Here are some points, one per row:
array([-0.5,  0.3, -0.6,  0.0, -1.4,  1.3, -1.4, -0.5,  0.8, -1.0,  0.3,  0.7,  2.2, -0.8, -0.3,  0.3, -0.6,  0.4, -1.3,  1.1,  0.1, -1.3, -1.0, -0.6])
array([-1.0,  0.2,  0.7,  0.3, -1.2,  0.7, -0.8,  1.3,  1.1,  0.2, -0.7, -0.8,  0.2,  0.6, -1.9,  0.4, -0.6,  0.3, -2.0,  0.6,  0.2, -1.0, -1.6,  0.0])
array([-1.3,  1.2, -0.9,  0.3, -1.3,  0.3,  0.0,  2.7,  0.1, -0.2, -0.1, -1.9, -0.2, -0.6, -3.1, -1.0, -0.6,  1.1, -0.7,  0.6,  0.8,  0.3, -1.5,  1.2])
array([-0.2,  0.9, -1.2, -2.2,  1.2,  1.0,  0.0,  0.1,  0.8,  0.5, -0.4,  0.7,  0.9, -2.2,  0.8,  1.7,  0.0,  0.5,  0.4, -0.2,  1.3, -0.3,  0.5,  1.6])
array([ 0.2, -0.1,  0.5,  0.7, -1.3,  0.0,  0.6,  0.5,  0.2, -0.3, -0.7,  0.8, -1.5,  2.2, -1.2, -2.0, -0.2, -0.2,  0.2, -0.4,  1.2,  1.9, -1.1,  0.1])
array([ 1.9, -1.7,  0.2,  1.6, -0.4, -2.2,  0.7,  0.6,  0.6,  0.4, -1.0,  0.6, -0.1,  1.1, -0.3, -0.5, -1.3, -0.5, -0.3, -1.1, -1.9,  1.2,  0.0,  0.2])
array([ 0.0,  0.1, -0.1,  0.9,  0.1,  1.3, -0.1,  0.1, -0.2, -0.7, -0.5, -0.4, -0.8, -0.2, -1.7, -1.4, -0.1,  0.5,  0.7,  1.6, -0.1,  0.1,  0.2,  0.8])
array([-1.2,  0.2, -1.1, -0.3,  0.6,  1.4,  0.1,  1.1,  0.5,  0.4, -0.8,  0.7,  0.0, -1.0, -0.5,  1.2, -0.4,  0.2, -0.1,  0.6,  0.8, -0.3, -0.2,  0.9])
array([ 1.5, -1.1,  0.7,  1.9,  0.4, -1.1,  2.0,  0.0, -0.6, -1.2,  0.2,  0.0, -0.9,  0.0, -0.4, -1.2, -0.3, -1.0,  1.8,  1.4, -0.2, -0.2,  0.5, -1.4])
array([ 1.0, -1.3,  0.0, -0.4,  0.9,  0.6,  0.3, -1.9,  0.5,  0.8, -0.1,  1.6,  1.1,  0.9,  0.5,  1.8,  0.2, -0.6, -2.2,  0.7, -1.3,  2.6, -2.0, -1.4])
array([ 0.1, -0.1,  1.5,  0.7,  0.7,  0.5, -0.5,  0.3,  0.1,  0.2, -0.1, -0.7, -1.1, -0.1,  0.4,  1.0,  0.0, -0.4,  0.3, -0.8,  0.1, -0.5,  1.4, -1.0])
array([ 1.0, -0.5, -1.2,  1.9,  0.9, -1.0,  0.8, -0.6, -0.7,  0.0,  0.8,  0.2,  0.3, -0.1, -0.5, -0.9,  1.1,  0.6,  2.0, -0.4, -0.4,  0.3,  1.1, -0.2])
array([ 0.6, -1.6,  0.6, -0.7,  1.2, -1.7,  1.5, -1.7,  0.6,  0.9,  0.6,  0.5, -0.5, -0.2,  2.6,  0.8, -0.3, -0.2,  0.8,  0.8, -0.7,  0.5,  0.4,  0.5])
array([ 0.1,  2.1,  0.3,  0.2, -0.7, -0.3,  1.2,  0.6,  0.8, -1.3, -1.6,  0.3, -1.2,  1.1, -0.2, -0.7,  0.4,  1.2, -0.5,  0.4, -0.4,  2.7, -0.2, -0.9])
array([-0.3,  1.7,  1.4,  0.1, -0.4,  1.5,  4.3,  1.2,  0.7,  1.0, -0.7, -1.2, -1.6,  0.1, -0.9, -1.9, -0.4, -1.3,  0.0, -0.4,  0.0,  0.8, -1.0,  0.2])
array([ 0.2,  1.6,  1.3,  0.6,  0.4,  0.6, -6.8,  0.5, -1.0, -0.2,  0.2,  0.0, -0.6,  0.1, -0.5, -2.1, -0.3, -0.4,  0.6,  0.4,  0.6,  0.5, -1.5, -0.7])
array([ 0.0,  0.7, -0.7,  0.8,  1.9, -2.0,  1.2, -1.3, -1.0, -0.6, -0.4,  1.4, -1.4,  1.4,  0.8,  0.4,  0.4,  1.6,  3.2, -1.3, -1.3,  3.1, -0.7,  0.0])
array([ 1.5,  0.2, -0.5,  0.6, -1.0, -0.5,  0.2, -0.5,  0.4, -1.2,  2.6,  0.9, -1.1,  2.3,  3.8,  0.3, -0.2,  0.5,  1.3, -0.7, -1.7,  0.9, -0.9, -1.5])
array([ 1.6, -0.6,  0.2, -1.2,  1.3, -0.3,  0.5, -1.0, -0.6,  0.2, -0.5, -0.1, -0.7, -2.1,  1.6,  0.4,  1.6, -0.2, -1.1, -0.8,  0.4, -1.2,  0.4,  1.1])
array([-0.4,  0.5, -1.2, -0.2, -1.7, -0.1,  0.3,  0.0, -1.6,  1.1, -0.8, -1.9,  2.0,  0.6,  0.3,  0.3, -0.5, -0.5, -1.7,  0.4,  0.4,  0.0, -1.7, -0.4])
array([ 0.4, -0.3, -1.0, -0.3,  0.6, -0.1,  0.9,  0.3,  0.4,  1.3,  0.3,  0.4,  2.4,  0.6,  0.0,  1.7,  0.3,  1.4, -1.1, -0.9,  0.3, -1.4, -0.2, -0.3])
array([-0.9,  0.5,  0.8, -0.2, -1.1,  0.1,  0.7,  0.1, -1.4,  1.7, -0.3,  0.0, -0.9,  0.0,  0.0, -0.5,  0.5, -2.0,  0.9,  0.0,  0.1,  0.4,  2.0,  1.3])
array([ 1.1, -3.0, -1.5, -0.4, -0.5, -0.7, -0.9,  0.6, -0.2, -0.2, -1.2,  0.1,  1.3, -0.4,  0.3,  0.8,  0.0,  0.4, -1.1,  0.2,  0.7, -0.8,  1.1,  0.2])
array([-1.7,  2.0,  0.8, -1.7,  1.1,  0.3, -1.0,  0.4, -1.8, -0.8,  0.8, -1.4,  0.6, -0.8,  0.4, -0.5,  0.7,  0.0,  0.7, -0.9,  0.9, -2.7,  0.2,  1.5])
array([-0.8, -2.0, -0.6, -0.5, -1.4, -0.4, -1.8, -0.5,  2.9,  0.9, -0.3,  0.1,  1.3, -0.3,  1.0,  0.2,  1.3, -1.7, -1.3,  0.2,  0.8, -0.8,  1.4,  0.8])
array([-0.1, -0.6,  1.1, -0.4,  1.6, -0.7,  1.2, -0.3, -1.3,  0.2,  0.4,  0.3, -0.5, -0.3,  1.3,  0.2, -0.5,  0.9,  0.6, -1.5, -0.8, -1.2,  1.4, -0.4])
array([-0.9,  1.9, -0.4, -2.1, -0.7,  0.0, -0.1, -0.2, -0.8,  0.5, -0.6,  1.2, -0.9, -0.9, -1.1, -0.6,  0.9,  0.1,  1.1,  1.1, -0.1,  0.6, -1.0, -1.5])
array([-0.4,  0.3,  0.6, -0.5,  0.3,  0.4, -0.4, -1.2, -0.6, -0.6,  3.6, -0.3, -1.1, -1.2, -0.2, -0.4, -0.5, -0.5,  1.2, -0.6, -0.2, -1.0,  0.3,  0.7])
array([-0.4,  0.7, -1.1, -0.3,  0.9,  0.8, -0.4, -1.0, -0.2, -0.9,  1.0, -0.8, -0.2, -0.9,  1.0,  1.0, -0.8, -0.2, -0.1, -0.4, -0.4, -1.3,  0.1, -1.2])
array([ 0.4, -1.1,  0.6,  0.8, -0.8, -1.2, -0.6,  0.6,  0.4, -0.3, -0.3,  0.4,  1.0,  1.0, -1.5,  1.6,  0.6, -0.3, -2.4,  0.1, -0.2,  0.2,  0.0, -0.5])
array([-0.8, -2.1,  0.4,  1.2, -0.7, -0.7, -0.6, -0.4,  1.5, -0.6,  0.8, -0.2,  1.2,  0.2, -0.6, -0.5, -0.4,  1.2, -0.2, -0.8, -0.3,  0.1,  2.2,  0.2])
array([-0.7,  1.1,  0.5, -1.1,  0.5,  2.3, -1.1,  0.3, -0.4,  0.0, -0.4, -1.0,  0.7, -0.3,  0.2,  0.0,  0.1, -0.7,  0.3,  0.9,  1.4, -2.3,  1.4,  1.0])
These points spread out most along one direction. For each point below, how far along it does it lie, from 0 to 99? The average is 50, and the first point in the table lies past the average. One standard deviation of the points above along it is 16.
array([-1.3,  1.2, -0.9,  0.3, -1.3,  0.3,  0.0,  2.7,  0.1, -0.2, -0.1, -1.9, -0.2, -0.6, -3.1, -1.0, -0.6,  1.1, -0.7,  0.6,  0.8,  0.3, -1.5,  1.2]) 71
array([-0.4,  0.3,  0.6, -0.5,  0.3,  0.4, -0.4, -1.2, -0.6, -0.6,  3.6, -0.3, -1.1, -1.2, -0.2, -0.4, -0.5, -0.5,  1.2, -0.6, -0.2, -1.0,  0.3,  0.7]) 52
array([-1.0,  0.2,  0.7,  0.3, -1.2,  0.7, -0.8,  1.3,  1.1,  0.2, -0.7, -0.8,  0.2,  0.6, -1.9,  0.4, -0.6,  0.3, -2.0,  0.6,  0.2, -1.0, -1.6,  0.0]) 69
array([ 0.1, -0.1,  1.5,  0.7,  0.7,  0.5, -0.5,  0.3,  0.1,  0.2, -0.1, -0.7, -1.1, -0.1,  0.4,  1.0,  0.0, -0.4,  0.3, -0.8,  0.1, -0.5,  1.4, -1.0]) 49
array([ 1.1, -3.0, -1.5, -0.4, -0.5, -0.7, -0.9,  0.6, -0.2, -0.2, -1.2,  0.1,  1.3, -0.4,  0.3,  0.8,  0.0,  0.4, -1.1,  0.2,  0.7, -0.8,  1.1,  0.2]) 56
array([-1.7,  2.0,  0.8, -1.7,  1.1,  0.3, -1.0,  0.4, -1.8, -0.8,  0.8, -1.4,  0.6, -0.8,  0.4, -0.5,  0.7,  0.0,  0.7, -0.9,  0.9, -2.7,  0.2,  1.5]) 73
array([ 0.6, -1.6,  0.6, -0.7,  1.2, -1.7,  1.5, -1.7,  0.6,  0.9,  0.6,  0.5, -0.5, -0.2,  2.6,  0.8, -0.3, -0.2,  0.8,  0.8, -0.7,  0.5,  0.4,  0.5]) 29
array([-1.2,  0.2, -1.1, -0.3,  0.6,  1.4,  0.1,  1.1,  0.5,  0.4, -0.8,  0.7,  0.0, -1.0, -0.5,  1.2, -0.4,  0.2, -0.1,  0.6,  0.8, -0.3, -0.2,  0.9]) 63
array([-0.7,  1.1,  0.5, -1.1,  0.5,  2.3, -1.1,  0.3, -0.4,  0.0, -0.4, -1.0,  0.7, -0.3,  0.2,  0.0,  0.1, -0.7,  0.3,  0.9,  1.4, -2.3,  1.4,  1.0]) 76
array([ 1.5, -1.1,  0.7,  1.9,  0.4, -1.1,  2.0,  0.0, -0.6, -1.2,  0.2,  0.0, -0.9,  0.0, -0.4, -1.2, -0.3, -1.0,  1.8,  1.4, -0.2, -0.2,  0.5, -1.4]) 30
array([ 0.1,  2.1,  0.3,  0.2, -0.7, -0.3,  1.2,  0.6,  0.8, -1.3, -1.6,  0.3, -1.2,  1.1, -0.2, -0.7,  0.4,  1.2, -0.5,  0.4, -0.4,  2.7, -0.2, -0.9]) 37
